Rotation paths and how fast each direction turns (degrees a step)
Each turn is a multiple of 5 degrees from 10 to 175, or 0.
Each row of a path follows its step; steps can be skipped.
path 1
step 0: [  2   1 -14   6  -9  18  -1  -3  -9  -4   0   1  16   6   4 -17  -4  -2
  -5  -8  14  12   6  10   1 -18  -9  -2   4   3  -9 -17  10  -1  -5   2
  11  -2 -21  13   9   3  -8  -2 -12  -9 -10  -7]
step 1: [  8  -3  -3  -4  -7  18  -4   9  -2   2  -9   4   6  -3   5  -8   3  -2
  17   7   8  -6   3   0  -9  -2  10 -10  -4   2  12  12   9  15  -4 -30
   0  18   6  11   9   5 -15  15   0   4   0  -4]
step 2: [ -3  12 -20   3  13   3  -3  10   5   6   3   9   4   5  -2   3  -4  11
  -8 -11   5   9   1 -10  -8  -1  -4  14  21  -7  -1 -10 -20   1   3 -20
  -1   7  -1  15   4  -1  -4  -1   9  19  -8   5]
step 3: [ -6   4 -13 -13  11   4  -7 -28 -15  -2   3 -11   7  -8  -9  12  12  -3
 -11   5   9  -3   9  10   3 -16   2  -5   3  -1  -4  -6  10   0   1 -10
 -10  16  -7   0   7  -2  -8  -5  18   5   8  -4]
step 7: [ 13   5  -1   9  12   4   2 -13  -2   4   5  16  11  11  -1 -10 -12   9
  -4   4  15  -7   4  -9   9  -2  -4  10   7   1  -4   6 -19 -20   6  -8
 -14  10   1   6  11   3  -5  12  13  -8 -12   6]
step 11: [  4  11 -18  -6   0  10  -9   5 -13  -2   4   0   4  16  -8   0  -1  11
   4  -5   5  -1  -3 -12   5 -13   7   9  13  -7 -13 -15   8   6  -5  -6
  -2  18 -18  18  -8  -2   5 -10  -7  12  -8  -7]
step 12: [  4  -7 -22   3   5  15   4 -15 -13  -3 -11  21  13  -5 -13  -5  -1   2
  -3   8  15  -6  13   5   3 -10   4  -2  -4   4  10  15   5   6   9 -10
  -5   7  -7  -2   8 -11 -13   1  14   0  -4  -1]
step 13: [-11   5  -2  11  -4   6 -19   0   4   3  -2  -1  10 -14   7   5 -10  12
  -6  -3  -1   7   2  12  -2  -7   1  15   4 -10   1   7  -9   5   1 -15
  18   1   9  28  14   8 -11  -6   4   4   4  -8]
step 14: [  4  14 -13   2  -2   4  -3   2 -10   3  -7 -10   6   8   3  11  10 -13
 -15   3   8  -4 -10   5  -8 -15 -14  -1  -6  15  -6 -13  -8  -3   3 -17
 -16   5   5   3  -1  11 -20   7   2  11  14  -5]
Directions:
[-4 -3  5  0  4  1  0 -3 -3 -2  2 -3  0 -3  1  1  1  3 -4 -2  3  5 -2  1
  0  4 -1  0 -1 -3 -1 -2  2 -1 -4 -3  1  2 -3  3  4 -2  2 -3 -5 -4  2 -4] => 140
[-1 -3 -5 -2  3  1 -2  1 -3 -8  3  0 -1  1  2 -2 -2 -3  3 -4  3  5  1 -3
 -3 -3  4  1  1  0  4  0  1  3  4 -1 -2 -2  4  1 -1  1 -1 -3 -1 -2  0 -2] => 35
[-3  6  0 -2  2  3  0  0 -3  2  0  2 -3 -3  0  4  0 -1 -2 -4  1  0 -1 -3
  2 -3 -1  0  2 -1  5  4  5  6 -2  4 -1  2 -1  2  1 -4  4  0  2  4 -1  3] => 45
[ 1  4 -2  3 -1 -2 -2  0  7 -2  1  2  0 -2  0 -2 -5  1 -1  0  2  4 -3 -5
  2 -3  1  2  4 -2 -3 -3 -3 -1 -2  6  1 -1 -3  3 -1  0 -1  2 -4  3  0 -4] => 160
[-1 -1  2  2  3  1 -6  2  0 -2  0  5 -1 -4 -3 -1 -6  2  2 -2 -3 -1  0 -4
  0  4 -1 -1 -1  1  5  4  0 -3 -3 -3 -2 -1 -3 -3  2  4 -3  3  2 -2  2  3] => 130
path 2
step 1: [-10  -2 -16  -7  11  -6   4  21   7   7   0  13  -6   1   8  -4   4  -3
  -5  -7  -8   5  -7  -1   6   1   4  11   7   4  -3  -5 -11   4  11  15
  24  -1  -9   7   8  21 -10   0  11 -13   0   6]
step 4: [  1   5  19 -16 -10  -2   6   8   6   5  -1  -7  -2  -7   5  -8   9  -9
 -10 -11  -6  -3  -3   3  14  -2   2   7  -5   8   6  -7  -8  -4   5  16
  13 -13  -1   1  11  12 -14   5   2  -1   9  28]
step 5: [  8   1 -10   8  14   5   1  -1   0   5  13  -7  -6  24  -4  12  -3   0
   7  -9  -7 -15   4  -5  15  14  -1   9   1   6   2  23   3   5   2  10
   2  -9  11  -4   3  -1   3  -6  16  10  14  10]
step 7: [ 20   2   8  -9   4   8   1  -4   6 -10   8   2  15  -2   1  13  15  -5
 -11  -3  -8  -7 -11   2   8  11  -4  -1  -3   2  12   5  -2  -7   7   7
  -1   9  -1   3  32  11 -15  -3   0   7   8   9]
step 10: [  7  -9  -2  -3   1   1  -7  12   9  -6  14  -3   4  -2  -2  23  16 -16
  12   2 -15   4   1   3  -3  13   4   8  12   7   8  19 -10   2   4   9
  19   9 -11  -3  10   4   2  -8   1   1   9  -4]
step 11: [ -8   3  -2  -4  25   3   3 -11  27   2   8  -3  -3  -5  -5 -20  -3  -9
   1  11  -6   6  -4   8   9   1  -9   5  -1  -3  -6   5  17  -4   3  13
   1 -12  -8   8  10  -6   8 -17  -9   2   5  -1]
step 12: [  7 -18   1   3  -2 -20  19   1  12  -1  11  15   4  -3   6  -7  16  -3
   5  -5   9   9   3  13  -3   9   5  -4  -6  11  -3   2  -1  -7  11   8
   3  -1   2  11  11  13 -16   7  16   6  11   2]
step 13: [-10   2   3  -7   0  -7 -14  12   4  -3  15 -19   5  -5 -12   3   2  -6
  15 -12  -1 -11  10   9  19  -1  12  11   0  -5 -10  14   2   5  12   4
  13  -3 -17   0  11  -1   1  -3   0   2   7  10]
step 15: [ 10 -18  10   2  -3  -1   6  10   6  -1   4   2   2  -4   2   4  17  -8
  -3  -1  -5  -4  -9  18  14 -19  10 -12   1   8  -9   4  -1   9  -7  16
   6  -2  -4  -4   1  16 -10 -13   6  13  16  -3]
Directions:
[-1 -1  6 -3 -4 -2 -2  2 -4  1  0 -2  3  0 -1 -4 -1  0  0 -2  1  0  5  0
 -1  4  2  1 -2  2 -1 -2  4  0  2 -5  0 -1  2  4  4 -1  4  7  2  1  2  5] => 80
[-4 -4 -1 -1  1 -6  1 -1  7  0 -2  4  3 -2  4 -3 -2  0  2  3  0 -2  7  1
 -1  1  2  3  1 -1  2  4  0 -1 -3 -2  4 -1 -5 -2 -1 -1  0  1  0 -2 -2  1] => 35
[ 5  1 -4  4 -2  2  1 -1  4  3 -3  3 -2 -2 -2 -1  1  0  0 -2  0  3  2  0
  3  3 -4  0 -2  0 -5  1  7 -1 -5 -3  0 -4  2 -2 -3  0  3 -1  3  4  1 -2] => 120
[ 4  4  3 -3  3  2  0  3 -1 -3 -5 -3  1 -8  3 -2  3 -2  2  1  1  0 -4 -3
 -2  2  4  0  0 -2  5  3  4  0 -2 -1  1  0  2 -1  0 -1  1 -2 -3 -1  2 -1] => 100
[ 2  2  1 -4 -1  0 -2  0  1 -3  0 -5 -3 -1 -4 -4  1 -3  0  3 -2 -3  4  3
  3 -4  1  1 -7  1 -2 -6  0 -2 -4  3  1  4 -2 -2 -1 -2  1 -2 -1 -3  0  1] => 160
[ 5  2 -2  3 -3 -4 -1 -3 -3  2  3 -5  4 -2  4  1 -1  0  0  1 -6 -3 -3  3
 -1 -1  0  1 -1  0 -1  2 -4 -3 -3 -2  0 -2 -1  1  1  6  4  2  1  0  3 -1] => 135
